In the data rows, 128 means zero.
Every row has a hidden score. In each pair, how much higher is the second row's than the first's? 20 means about the same, 40 much higher and 0 much lower. The score is a weighted sum of the row's numbers plus the product of two more (or one squared), each taken from its middle value.
[110. 73. 65. 154. 118. 190. 128. 177. 93. 182. 116. 100. 104. 128. 91. 162.]
[129. 133. 125. 112. 126. 132. 127. 151. 120. 165. 135. 132. 119. 134. 134. 126.] >> 15
[132. 120. 128. 123. 114. 127. 113. 149. 114. 134. 122. 129. 140. 117. 117. 68.]
[128. 112. 99. 166. 80. 145. 121. 117. 118. 126. 127. 86. 105. 135. 102. 129.] >> 23
[137. 147. 143. 113. 166. 103. 142. 139. 144. 126. 143. 156. 150. 130. 153. 140.]
[131. 161. 161. 133. 108. 117. 147. 97. 137. 86. 148. 114. 120. 129. 138. 95.] >> 18
[106. 195. 158. 115. 123. 61. 171. 89. 182. 82. 125. 173. 159. 99. 166. 145.]
[127. 79. 106. 178. 93. 176. 114. 110. 87. 107. 138. 61. 87. 154. 107. 146.] >> 20
[115. 156. 121. 91. 153. 129. 127. 151. 117. 150. 151. 146. 126. 130. 136. 102.]
[141. 127. 138. 114. 136. 123. 133. 116. 135. 130. 128. 130. 136. 133. 129. 125.] >> 20
[135. 108. 132. 158. 103. 151. 127. 141. 110. 132. 111. 66. 118. 122. 79. 156.]
[115. 139. 141. 165. 81. 117. 127. 48. 135. 74. 145. 67. 100. 148. 106. 129.] >> 19
[106. 88. 90. 185. 106. 123. 125. 115. 138. 143. 129. 90. 112. 130. 83. 124.]
[106. 131. 117. 187. 88. 125. 117. 89. 158. 99. 102. 107. 136. 102. 96. 167.] >> 23
[111. 148. 176. 125. 125. 122. 135. 62. 151. 78. 134. 118. 138. 143. 138. 139.]
[150. 106. 128. 139. 102. 153. 142. 140. 108. 147. 122. 100. 116. 129. 122. 89.] >> 17
[113. 47. 85. 160. 101. 169. 116. 161. 87. 159. 109. 89. 129. 130. 71. 121.]
[119. 105. 134. 106. 157. 133. 127. 143. 145. 148. 137. 133. 135. 127. 132. 105.] >> 24
[147. 117. 109. 129. 145. 126. 89. 143. 126. 148. 128. 142. 136. 143. 127. 135.]
[139. 148. 162. 142. 80. 124. 96. 75. 148. 57. 138. 75. 138. 143. 146. 169.] >> 22
[151. 147. 186. 101. 146. 114. 124. 62. 146. 86. 120. 166. 138. 158. 177. 120.]
[128. 102. 113. 114. 142. 117. 134. 144. 136. 144. 131. 149. 149. 96. 146. 212.] >> 24
[121. 139. 181. 101. 173. 102. 131. 122. 154. 113. 145. 147. 120. 156. 146. 85.]
[143. 190. 135. 146. 133. 77. 140. 74. 174. 105. 124. 142. 148. 93. 164. 140.] >> 16
[148. 99. 161. 137. 143. 140. 122. 140. 108. 150. 130. 144. 134. 101. 134. 114.]
[110. 145. 115. 184. 92. 96. 120. 88. 164. 98. 112. 83. 135. 131. 112. 148.] >> 23
[111. 112. 87. 181. 68. 127. 142. 139. 138. 114. 116. 120. 148. 109. 97. 139.]
[129. 87. 89. 156. 114. 120. 117. 143. 154. 137. 96. 116. 131. 113. 89. 147.] >> 2
[108. 127. 152. 97. 167. 150. 133. 136. 109. 142. 117. 152. 138. 129. 149. 98.]
[129. 36. 76. 158. 110. 164. 104. 168. 108. 175. 107. 109. 102. 97. 67. 134.] >> 18
[128. 130. 105. 157. 109. 110. 125. 120. 135. 108. 128. 113. 122. 118. 116. 135.]
[113. 149. 134. 143. 119. 117. 133. 127. 148. 140. 109. 124. 130. 97. 106. 181.] >> 25
[146. 162. 146. 87. 182. 110. 133. 128. 127. 132. 133. 175. 139. 97. 168. 147.]
[138. 157. 171. 122. 127. 104. 121. 97. 139. 88. 144. 132. 154. 148. 154. 123.] >> 8
[119. 145. 160. 117. 92. 132. 104. 68. 95. 89. 161. 104. 84. 125. 141. 159.]
[166. 114. 128. 139. 119. 156. 117. 174. 125. 139. 159. 116. 134. 157. 126. 121.] >> 28
[124. 178. 225. 169. 164. 107. 130. 84. 134. 73. 141. 121. 135. 145. 149. 120.]
[142. 110. 140. 62. 194. 152. 140. 161. 116. 142. 120. 186. 133. 118. 171. 117.] >> 17
[108. 167. 144. 150. 95. 110. 142. 67. 154. 88. 147. 95. 123. 149. 110. 127.]
[130. 132. 116. 110. 165. 149. 119. 153. 127. 149. 125. 163. 148. 115. 114. 119.] >> 27
[122. 90. 105. 140. 103. 164. 135. 155. 104. 169. 112. 126. 105. 115. 94. 134.]
[138. 100. 116. 138. 89. 161. 101. 102. 129. 115. 100. 102. 144. 133. 104. 158.] >> 20
[125. 117. 119. 153. 108. 22. 134. 96. 177. 103. 123. 106. 150. 100. 137. 151.]
[133. 113. 113. 125. 87. 141. 136. 170. 129. 170. 103. 126. 126. 112. 110. 112.] >> 24
[110. 87. 101. 166. 69. 153. 113. 100. 111. 132. 114. 67. 103. 80. 83. 96.]
[137. 131. 112. 124. 138. 167. 117. 178. 105. 160. 125. 120. 137. 128. 91. 126.] >> 24
[134. 126. 142. 132. 98. 158. 142. 95. 117. 55. 165. 59. 109. 166. 112. 144.]
[110. 95. 132. 109. 136. 143. 147. 136. 127. 128. 119. 154. 134. 99. 143. 140.] >> 22
[126. 117. 124. 176. 76. 138. 118. 93. 130. 89. 135. 73. 90. 148. 91. 159.]
[115. 103. 100. 148. 133. 163. 134. 145. 130. 160. 92. 128. 130. 105. 101. 130.] >> 22
[131. 126. 155. 127. 104. 108. 125. 92. 101. 90. 153. 95. 95. 192. 159. 138.]
[109. 127. 159. 94. 139. 161. 128. 123. 105. 101. 156. 131. 127. 203. 165. 129.] >> 29
[133. 141. 109. 159. 128. 124. 133. 128. 139. 129. 108. 151. 161. 107. 110. 125.]
[148. 80. 80. 143. 99. 174. 128. 156. 100. 170. 127. 88. 106. 113. 77. 139.] >> 13
[136. 103. 125. 135. 129. 155. 127. 153. 134. 127. 121. 136. 141. 140. 107. 130.]
[130. 140. 186. 90. 167. 95. 135. 111. 125. 111. 142. 152. 125. 139. 166. 107.] >> 18
[137. 182. 178. 126. 134. 115. 145. 61. 145. 84. 167. 141. 106. 139. 167. 135.]
[112. 180. 205. 82. 168. 79. 142. 55. 169. 62. 161. 150. 161. 132. 199. 128.] >> 27
[138. 94. 120. 129. 152. 138. 134. 164. 121. 166. 120. 126. 128. 118. 122. 124.]
[93. 161. 119. 113. 145. 115. 128. 124. 154. 112. 128. 167. 149. 108. 153. 126.] >> 25
[102. 138. 102. 130. 126. 154. 128. 137. 122. 148. 125. 133. 110. 128. 119. 148.]
[121. 95. 104. 147. 107. 150. 127. 121. 111. 132. 102. 111. 151. 146. 117. 119.] >> 24
[118. 130. 104. 182. 118. 123. 160. 106. 119. 117. 120. 113. 142. 99. 121. 123.]
[149. 116. 103. 167. 108. 136. 115. 143. 141. 135. 129. 120. 79. 115. 100. 127.] >> 17
[121. 150. 151. 125. 125. 122. 126. 101. 135. 95. 143. 117. 136. 160. 137. 140.]
[90. 75. 80. 155. 83. 169. 129. 168. 111. 179. 97. 100. 114. 95. 82. 157.] >> 18
[128. 130. 125. 118. 143. 99. 146. 157. 132. 127. 102. 157. 153. 114. 136. 84.]
[129. 136. 112. 169. 95. 106. 126. 101. 164. 103. 152. 117. 140. 110. 105. 118.] >> 17
[148. 161. 133. 83. 153. 113. 132. 171. 105. 137. 110. 170. 129. 152. 161. 139.]
[129. 117. 168. 162. 71. 164. 123. 76. 133. 75. 131. 67. 115. 155. 113. 117.] >> 25
[125. 119. 122. 119. 145. 132. 156. 157. 121. 157. 147. 108. 128. 160. 123. 124.]
[123. 119. 150. 100. 147. 148. 126. 109. 108. 130. 162. 151. 97. 146. 164. 128.] >> 21
[117. 104. 93. 135. 102. 159. 126. 149. 125. 156. 128. 119. 112. 97. 98. 135.]
[144. 120. 158. 120. 119. 111. 128. 101. 137. 92. 138. 116. 126. 164. 138. 148.] >> 21
[120. 83. 97. 110. 181. 205. 110. 157. 98. 186. 113. 132. 100. 147. 115. 157.]
[123. 117. 152. 102. 113. 132. 119. 114. 97. 106. 153. 127. 90. 152. 147. 116.] >> 7
[126. 96. 107. 142. 131. 137. 136. 171. 143. 161. 137. 131. 118. 120. 112. 116.]
[139. 167. 195. 79. 160. 114. 127. 66. 108. 57. 188. 137. 118. 174. 198. 155.] >> 20
[105. 171. 158. 83. 177. 117. 140. 126. 127. 133. 122. 179. 136. 90. 174. 113.]
[109. 104. 100. 163. 80. 153. 121. 127. 78. 143. 127. 81. 109. 140. 77. 142.] >> 7
[118. 116. 115. 137. 105. 112. 136. 126. 150. 127. 133. 120. 131. 134. 108. 132.]
[118. 112. 130. 90. 144. 114. 108. 164. 130. 166. 107. 156. 118. 131. 136. 63.] >> 17
[129. 163. 164. 76. 206. 96. 136. 147. 144. 132. 150. 183. 155. 113. 182. 141.]
[141. 107. 143. 65. 176. 145. 125. 173. 77. 151. 139. 169. 114. 128. 171. 96.] >> 7
[119. 103. 121. 143. 95. 131. 118. 102. 99. 113. 164. 80. 84. 165. 111. 132.]
[111. 130. 83. 201. 85. 130. 137. 120. 126. 117. 103. 85. 146. 99. 93. 122.] >> 32
[124. 98. 71. 156. 79. 123. 124. 134. 126. 144. 123. 89. 88. 106. 86. 160.]
[130. 150. 115. 146. 130. 103. 128. 124. 172. 121. 128. 136. 142. 100. 119. 128.] >> 27
[140. 155. 129. 132. 125. 127. 133. 110. 141. 130. 138. 124. 114. 142. 141. 120.]
[135. 193. 138. 123. 138. 78. 133. 72. 182. 91. 143. 154. 162. 126. 143. 80.] >> 21
[166. 188. 148. 100. 167. 64. 148. 95. 167. 81. 143. 187. 175. 103. 191. 133.]
[126. 117. 96. 143. 106. 129. 111. 142. 169. 138. 116. 125. 106. 102. 116. 153.] >> 20
[126. 138. 139. 140. 119. 92. 136. 141. 122. 130. 124. 160. 135. 106. 162. 127.]
[120. 125. 99. 135. 124. 147. 143. 140. 115. 153. 121. 119. 116. 119. 112. 154.] >> 10
[135. 142. 130. 119. 130. 114. 171. 130. 137. 154. 134. 141. 128. 113. 112. 92.]
[138. 115. 95. 143. 101. 167. 133. 156. 141. 183. 119. 118. 146. 103. 88. 115.] >> 20
[127. 92. 100. 137. 115. 181. 129. 165. 114. 168. 121. 110. 137. 132. 106. 136.]
[75. 146. 137. 105. 142. 127. 142. 139. 166. 124. 121. 162. 153. 92. 142. 113.] >> 24
[135. 103. 116. 113. 151. 144. 130. 153. 132. 165. 129. 142. 126. 118. 109. 110.]
[131. 145. 115. 126. 152. 69. 155. 132. 136. 134. 107. 129. 165. 105. 135. 113.] >> 15
[142. 175. 150. 123. 134. 103. 157. 86. 184. 92. 121. 153. 146. 100. 148. 136.]
[106. 72. 118. 100. 144. 167. 131. 150. 79. 149. 132. 117. 88. 140. 127. 127.] >> 15
[129. 139. 157. 38. 177. 169. 137. 146. 115. 138. 133. 208. 158. 115. 134. 93.]
[143. 197. 199. 109. 137. 164. 112. 92. 144. 78. 176. 153. 150. 136. 158. 111.] >> 11
[120. 71. 65. 170. 90. 88. 123. 168. 100. 154. 98. 118. 122. 105. 86. 131.]
[146. 188. 161. 87. 190. 82. 140. 130. 141. 105. 131. 190. 171. 105. 206. 134.] >> 25
[126. 73. 69. 165. 99. 199. 127. 161. 112. 199. 100. 75. 143. 115. 67. 186.]
[144. 127. 115. 107. 145. 152. 132. 167. 111. 154. 124. 135. 125. 132. 125. 121.] >> 22
[145. 105. 118. 138. 133. 140. 116. 158. 115. 157. 118. 116. 119. 123. 124. 100.]
[110. 88. 93. 128. 131. 142. 142. 155. 115. 169. 94. 123. 119. 133. 117. 132.] >> 21
[143. 177. 161. 116. 128. 90. 139. 117. 175. 111. 129. 161. 164. 102. 148. 135.]
[130. 98. 106. 152. 114. 128. 144. 137. 139. 144. 126. 133. 137. 119. 131. 117.] >> 29
[134. 145. 121. 85. 176. 110. 147. 130. 126. 116. 135. 191. 150. 111. 168. 138.]
[124. 164. 124. 165. 89. 135. 109. 81. 152. 94. 130. 70. 120. 145. 97. 153.] >> 16
[140. 124. 156. 95. 156. 155. 157. 168. 134. 142. 120. 158. 111. 116. 155. 111.]
[100. 112. 110. 164. 78. 139. 122. 98. 166. 109. 129. 58. 133. 128. 82. 132.] >> 15
[150. 160. 131. 149. 101. 108. 146. 89. 148. 101. 140. 145. 131. 107. 123. 145.]
[115. 142. 101. 186. 64. 116. 115. 104. 144. 105. 97. 95. 140. 123. 108. 159.] >> 29
[146. 156. 169. 94. 177. 94. 123. 101. 127. 104. 130. 137. 144. 149. 149. 121.]
[81. 54. 69. 170. 96. 175. 128. 175. 75. 176. 97. 80. 110. 100. 60. 131.] >> 9
[115. 82. 100. 113. 130. 167. 128. 194. 89. 151. 129. 137. 120. 143. 107. 97.]
[133. 127. 104. 136. 129. 130. 111. 150. 141. 113. 111. 143. 127. 109. 128. 48.] >> 21
[166. 159. 156. 102. 174. 109. 142. 127. 151. 122. 141. 175. 149. 150. 164. 128.]
[155. 163. 141. 127. 136. 73. 111. 105. 166. 106. 127. 155. 143. 121. 141. 157.] >> 20
[121. 116. 118. 116. 141. 127. 113. 184. 104. 161. 119. 137. 141. 122. 120. 111.]
[103. 117. 87. 157. 96. 134. 121. 122. 158. 122. 126. 116. 130. 115. 95. 142.] >> 24
[144. 139. 134. 144. 107. 129. 113. 115. 125. 104. 131. 105. 121. 132. 104. 140.]
[137. 150. 151. 165. 94. 125. 126. 54. 142. 89. 134. 81. 123. 142. 121. 138.] >> 19
[157. 173. 184. 23. 225. 112. 134. 152. 130. 145. 148. 221. 157. 121. 193. 97.]
[146. 90. 113. 135. 133. 145. 110. 141. 125. 150. 120. 101. 118. 140. 104. 114.] >> 4
[179. 170. 180. 125. 117. 158. 111. 92. 127. 75. 184. 117. 125. 139. 118. 119.]
[136. 152. 143. 74. 186. 108. 111. 139. 135. 134. 121. 164. 135. 90. 165. 125.] >> 33
[128. 83. 91. 137. 116. 150. 101. 182. 104. 179. 114. 112. 105. 137. 89. 109.]
[135. 137. 159. 65. 155. 159. 118. 127. 87. 128. 161. 146. 105. 140. 159. 137.] >> 29
[121. 118. 110. 124. 130. 107. 132. 156. 152. 133. 120. 138. 115. 116. 138. 145.]
[127. 148. 147. 124. 130. 95. 93. 125. 145. 103. 144. 105. 137. 119. 153. 132.] >> 17
[122. 98. 98. 143. 126. 178. 145. 159. 115. 166. 114. 129. 122. 125. 104. 121.]
[129. 56. 70. 158. 102. 171. 122. 180. 96. 174. 113. 92. 108. 145. 93. 150.] >> 22
[177. 232. 237. 55. 194. 71. 145. 60. 165. 55. 176. 204. 171. 147. 255. 95.]
[150. 186. 154. 108. 151. 80. 151. 100. 134. 122. 122. 152. 157. 98. 157. 129.] >> 18
[115. 104. 93. 137. 141. 168. 134. 122. 126. 162. 112. 126. 134. 113. 110. 131.]
[114. 95. 103. 115. 125. 150. 141. 132. 160. 141. 108. 133. 138. 126. 117. 131.] >> 20
[129. 87. 103. 119. 127. 229. 118. 164. 94. 177. 102. 145. 107. 121. 94. 133.]
[125. 108. 109. 134. 133. 75. 130. 166. 116. 144. 128. 140. 129. 148. 140. 142.] >> 25
[117. 87. 97. 157. 126. 178. 108. 165. 122. 186. 77. 107. 110. 118. 109. 139.]
[146. 166. 166. 130. 133. 88. 113. 76. 171. 79. 152. 116. 136. 151. 165. 116.] >> 18
[140. 134. 165. 92. 121. 163. 140. 74. 114. 59. 176. 122. 81. 194. 175. 136.]
[121. 150. 118. 142. 102. 140. 121. 52. 136. 82. 126. 78. 113. 145. 129. 122.] >> 15
[96. 196. 182. 114. 157. 85. 131. 95. 148. 67. 159. 152. 142. 158. 178. 95.]
[154. 111. 110. 140. 126. 108. 124. 173. 136. 146. 105. 149. 133. 102. 117. 144.] >> 12
[148. 183. 211. 99. 143. 46. 136. 88. 154. 75. 153. 152. 124. 118. 189. 121.]
[121. 100. 129. 96. 168. 133. 108. 149. 90. 158. 147. 134. 109. 138. 137. 136.] >> 24
[152. 166. 172. 108. 145. 105. 95. 115. 155. 85. 142. 136. 139. 141. 175. 87.]
[142. 156. 134. 113. 142. 102. 129. 129. 138. 129. 127. 158. 160. 129. 165. 117.] >> 19
[103. 78. 87. 155. 130. 177. 130. 165. 99. 186. 118. 112. 123. 137. 88. 121.]
[125. 120. 127. 147. 103. 117. 118. 135. 148. 133. 113. 138. 130. 98. 104. 127.] >> 18
[119. 144. 168. 99. 163. 131. 127. 145. 115. 141. 120. 160. 136. 143. 154. 106.]
[255. 158. 91. 163. 85. 114. 137. 55. 154. 104. 120. 117. 148. 87. 112. 129.] >> 10
[145. 131. 160. 105. 156. 109. 147. 129. 144. 135. 133. 156. 142. 118. 157. 151.]
[93. 154. 131. 118. 170. 127. 121. 159. 129. 161. 112. 178. 159. 119. 142. 128.] >> 22
[165. 122. 82. 137. 160. 141. 120. 153. 115. 156. 116. 114. 169. 110. 111. 118.]
[123. 149. 112. 118. 138. 124. 121. 118. 138. 119. 155. 143. 137. 128. 141. 145.] >> 23
[120. 151. 119. 131. 132. 132. 129. 133. 169. 143. 124. 149. 164. 118. 129. 119.]
[142. 137. 150. 92. 192. 118. 127. 166. 103. 156. 137. 193. 142. 117. 156. 169.] >> 24
[116. 132. 147. 121. 98. 131. 123. 100. 69. 78. 203. 100. 75. 175. 146. 157.]
[128. 174. 143. 124. 137. 79. 127. 98. 161. 99. 150. 175. 158. 107. 167. 160.] >> 25
[149. 147. 142. 78. 188. 102. 125. 147. 147. 150. 92. 198. 160. 122. 176. 102.]
[159. 180. 184. 102. 143. 88. 125. 81. 125. 104. 141. 146. 122. 134. 204. 105.] >> 16
[115. 149. 123. 158. 132. 103. 116. 132. 164. 118. 145. 144. 129. 123. 131. 129.]
[146. 109. 98. 106. 136. 163. 115. 173. 118. 164. 95. 131. 133. 104. 130. 104.] >> 10
[122. 85. 76. 154. 121. 163. 121. 162. 98. 180. 99. 87. 110. 109. 58. 128.]
[124. 94. 120. 125. 148. 134. 117. 157. 141. 163. 56. 135. 110. 121. 142. 117.] >> 23
[149. 193. 161. 110. 146. 89. 136. 106. 162. 85. 131. 177. 156. 111. 179. 121.]
[149. 153. 160. 93. 136. 114. 121. 109. 136. 126. 138. 112. 100. 131. 149. 98.] >> 16
[135. 93. 95. 100. 146. 144. 121. 142. 80. 151. 129. 118. 89. 144. 129. 128.]
[148. 190. 178. 88. 177. 88. 142. 99. 138. 94. 152. 156. 154. 140. 183. 109.] >> 24
[139. 128. 127. 118. 165. 142. 134. 155. 131. 149. 120. 166. 129. 109. 134. 130.]
[145. 140. 129. 172. 85. 137. 151. 81. 126. 94. 134. 58. 123. 153. 126. 110.] >> 23
[136. 118. 119. 119. 147. 148. 135. 155. 124. 172. 106. 154. 135. 87. 131. 131.]
[136. 170. 167. 114. 141. 128. 157. 102. 97. 101. 132. 144. 134. 156. 162. 104.] >> 22
[137. 176. 147. 101. 168. 82. 143. 123. 166. 104. 118. 168. 175. 99. 164. 127.]
[148. 177. 154. 105. 145. 80. 121. 74. 151. 78. 146. 137. 146. 141. 151. 99.] >> 17
[127. 182. 167. 128. 135. 94. 145. 78. 141. 78. 157. 113. 103. 139. 143. 117.]
[122. 83. 97. 122. 149. 147. 115. 186. 91. 140. 133. 110. 100. 154. 116. 140.] >> 18
[128. 155. 147. 129. 141. 123. 133. 62. 138. 74. 155. 106. 130. 154. 142. 123.]
[137. 207. 170. 106. 169. 91. 203. 102. 157. 102. 118. 190. 153. 114. 178. 102.] >> 21
[106. 172. 129. 126. 140. 118. 129. 124. 148. 143. 110. 145. 145. 117. 118. 121.]
[114. 76. 100. 175. 101. 136. 128. 150. 134. 165. 95. 90. 152. 113. 83. 125.] >> 20
[117. 136. 98. 138. 140. 124. 115. 134. 100. 150. 122. 112. 132. 147. 138. 131.]
[121. 141. 157. 88. 171. 122. 123. 151. 130. 125. 129. 148. 136. 131. 148. 106.] >> 26
[112. 132. 105. 172. 97. 104. 106. 115. 141. 110. 141. 99. 126. 142. 100. 143.]
[122. 90. 116. 95. 153. 181. 128. 188. 114. 160. 138. 126. 141. 138. 130. 116.] >> 22
[123. 96. 109. 167. 57. 164. 111. 83. 90. 83. 161. 20. 96. 172. 100. 157.]
[116. 115. 103. 142. 129. 124. 130. 148. 136. 144. 122. 184. 122. 110. 111. 125.] >> 27
[104. 126. 87. 217. 36. 135. 132. 105. 157. 110. 126. 45. 116. 106. 62. 148.]
[162. 89. 84. 138. 112. 142. 109. 156. 109. 163. 120. 106. 115. 126. 78. 186.] >> 16
[136. 150. 153. 167. 96. 30. 109. 62. 145. 80. 148. 72. 99. 151. 121. 142.]
[136. 95. 73. 128. 128. 155. 105. 161. 117. 170. 128. 119. 124. 112. 114. 129.] >> 21
[115. 56. 74. 139. 122. 167. 108. 157. 85. 168. 140. 93. 105. 124. 99. 124.]
[118. 92. 102. 115. 145. 157. 106. 168. 109. 160. 125. 124. 87. 118. 123. 132.] >> 25
[115. 111. 86. 141. 105. 140. 93. 174. 128. 154. 107. 123. 129. 116. 95. 130.]
[138. 133. 154. 128. 152. 129. 151. 152. 126. 145. 129. 205. 117. 141. 159. 119.] >> 38
[152. 84. 108. 106. 174. 157. 115. 177. 97. 170. 132. 141. 121. 137. 134. 121.]
[112. 117. 93. 163. 99. 132. 139. 123. 104. 120. 107. 101. 137. 117. 105. 136.] >> 21
[63. 151. 129. 148. 107. 113. 140. 112. 156. 109. 124. 133. 168. 97. 129. 119.]
[134. 153. 156. 127. 127. 106. 126. 57. 131. 93. 138. 124. 130. 141. 148. 121.] >> 12
[137. 158. 167. 98. 132. 113. 119. 122. 134. 98. 123. 138. 133. 136. 158. 119.]
[137. 155. 167. 132. 103. 118. 129. 89. 134. 68. 133. 108. 120. 155. 124. 115.] >> 20
[110. 103. 97. 183. 70. 174. 119. 111. 118. 106. 152. 54. 100. 152. 63. 124.]
[163. 124. 149. 74. 161. 141. 88. 133. 129. 132. 148. 171. 110. 134. 174. 115.] >> 20
[129. 81. 100. 141. 113. 188. 120. 155. 125. 164. 125. 115. 123. 119. 98. 122.]
[153. 133. 158. 99. 146. 135. 122. 135. 117. 131. 129. 141. 150. 124. 150. 91.] >> 16
[113. 141. 113. 140. 126. 111. 128. 143. 119. 137. 108. 126. 140. 94. 119. 131.]
[114. 69. 75. 216. 48. 144. 143. 138. 141. 122. 132. 79. 101. 107. 62. 140.] >> 37
[146. 150. 159. 85. 187. 115. 122. 123. 121. 119. 147. 172. 111. 135. 156. 90.]
[143. 137. 161. 111. 120. 115. 125. 102. 103. 75. 185. 86. 100. 159. 143. 138.] >> 11
[144. 164. 155. 94. 158. 125. 120. 143. 69. 148. 148. 167. 150. 129. 155. 107.]
[123. 74. 96. 105. 124. 178. 130. 190. 86. 173. 122. 143. 124. 136. 127. 131.] >> 31
[156. 146. 179. 91. 123. 116. 100. 109. 145. 112. 134. 148. 109. 159. 157. 123.]
[153. 201. 189. 97. 138. 94. 150. 71. 157. 36. 178. 138. 169. 161. 171. 139.] >> 26
[134. 122. 205. 61. 178. 144. 125. 157. 107. 157. 145. 157. 101. 143. 171. 131.]
[144. 157. 128. 138. 126. 87. 143. 86. 156. 78. 109. 146. 192. 96. 134. 145.] >> 17
[119. 125. 154. 95. 157. 94. 130. 150. 155. 126. 124. 171. 163. 103. 171. 133.]
[124. 93. 133. 149. 143. 180. 156. 180. 123. 159. 131. 150. 124. 116. 124. 102.] >> 35
[128. 144. 99. 159. 116. 96. 131. 89. 124. 115. 103. 124. 135. 126. 124. 129.]
[122. 131. 116. 110. 130. 117. 126. 137. 121. 155. 131. 145. 131. 121. 149. 166.] >> 20
[161. 119. 107. 98. 168. 131. 130. 177. 122. 184. 95. 154. 145. 103. 137. 118.]
[122. 134. 140. 116. 156. 162. 137. 137. 123. 149. 115. 140. 117. 123. 131. 103.] >> 25
[153. 203. 215. 103. 153. 92. 130. 78. 154. 77. 161. 169. 149. 149. 180. 128.]
[105. 89. 86. 158. 104. 177. 137. 146. 117. 167. 94. 84. 116. 95. 77. 134.] >> 17
[134. 93. 138. 121. 146. 141. 138. 161. 111. 162. 103. 138. 130. 77. 136. 122.]
[149. 138. 203. 92. 143. 72. 126. 62. 156. 62. 167. 156. 158. 88. 180. 122.] >> 34
